Look-ups in named tables: a row name and a column name give one cell, copied from the table.

Table viriri
         davopef  nugesa  fevizer  kodal    vuk  gupos  nogogo
sareb      70523   85808    26397  42684   7747  13751   45156
sunuze     11562   16976    53727  18221  24325  35446   43281
poda       85613   50094    47206  45201  26472  16254   15715
sud         5316   66015    83344  28830  66274  26328   57977
gizulaf    17157   68038    77061  73696  72869  64978    2265
bove       40393   37438     8637  25383  21331  10521   60018
ludafat    62732    7761    39915  32374  32022  47600   19753
semiv       2194   13463    51934  40741  71542  85648   63601
vadetek     9644   19719     8166  54485  31770  28018   26963
som        81294   66089     7250  38530  13648  76758   73642
nemizak    42181   81412    69401   3897  73919  58882   64545

What is the gupos of nemizak in viriri?
58882
What is the vuk of bove in viriri?
21331
What is the vuk of nemizak in viriri?
73919
What is the nugesa of sunuze in viriri?
16976
What is the nugesa of som in viriri?
66089
What is the nogogo of vadetek in viriri?
26963
What is the nugesa of ludafat in viriri?
7761
What is the fevizer of som in viriri?
7250
What is the vuk of semiv in viriri?
71542
What is the gupos of sunuze in viriri?
35446
What is the gupos of som in viriri?
76758
What is the davopef of sud in viriri?
5316
What is the fevizer of sareb in viriri?
26397

tevogod:
|  | dabomi | kiv |
|---|---|---|
| rut | 234 | 187 |
| vokezor | 57 | 104 |
| lagu | 85 | 117 |
| gen | 118 | 133 |
| dabek | 89 | 119 |
| sefa | 103 | 126 |
| lub | 168 | 156 |
| lirizi | 78 | 114 |
| mul | 136 | 141 |
| linef | 165 | 155 |

lub, dabomi -> 168
lagu, dabomi -> 85
gen, dabomi -> 118
gen, kiv -> 133
vokezor, dabomi -> 57
mul, kiv -> 141
rut, dabomi -> 234
dabek, dabomi -> 89
vokezor, kiv -> 104
rut, kiv -> 187
lirizi, kiv -> 114
linef, dabomi -> 165
mul, dabomi -> 136
Which row has the largest dabomi? rut

tonok =
         dobol  mupel  gupev  nikine   sigu    mev  vituso
falut    -0.12   0.37   0.04   -0.20   0.19   0.16    0.20
lalov    -0.28   0.13  -0.21   -0.26  -0.21   0.49   -0.12
sen      -0.04  -0.25  -0.23   -0.06  -0.08   0.17   -0.08
pumuti   -0.40   0.12  -0.25   -0.59   0.02   0.54    0.01
tosofiz   0.23  -0.19   0.07    0.26  -0.07  -0.06   -0.11
norifu   -0.01   0.18  -0.13   -0.12   0.15   0.05    0.25
rer      -0.23   0.07  -0.37   -0.38  -0.12   0.45   -0.03
rivepul  -0.40   0.15  -0.33   -0.48  -0.23   0.67   -0.16
dod      -0.05   0.21  -0.09   -0.24   0.23   0.09    0.25
sani     -0.05  -0.09   0.08    0.13  -0.28   0.27   -0.29
pogi     -0.31   0.21   0.03   -0.29  -0.05   0.42   -0.06
mip      -0.04  -0.09   0.09    0.14  -0.27   0.26   -0.30

gupev of norifu = -0.13
vituso of norifu = 0.25
dobol of rer = -0.23
mupel of pumuti = 0.12
vituso of rivepul = -0.16
mupel of mip = -0.09
mupel of dod = 0.21
dobol of tosofiz = 0.23

nef =
cols = sosul, saz
tor: [4.36, 4.96]
regib: [5.35, 4.20]
fiz: [5.75, 3.55]
gubap: [4.38, 4.61]
fubiket: [7.93, 2.28]
gibulu: [6.00, 2.92]
suzov: [6.47, 2.98]
berema: [2.08, 6.03]
lev: [2.46, 4.67]
pok: [5.23, 2.58]
dudi: [3.80, 6.74]
taz: [7.00, 4.73]
tisili: [7.73, 2.12]
did: [4.50, 3.56]

saz of tor: 4.96
sosul of regib: 5.35
saz of regib: 4.20
saz of gubap: 4.61
saz of tisili: 2.12
saz of berema: 6.03
sosul of did: 4.50
sosul of fubiket: 7.93
saz of pok: 2.58
saz of taz: 4.73
sosul of pok: 5.23
sosul of gibulu: 6.00
sosul of berema: 2.08
sosul of dudi: 3.80
saz of gibulu: 2.92
saz of lev: 4.67

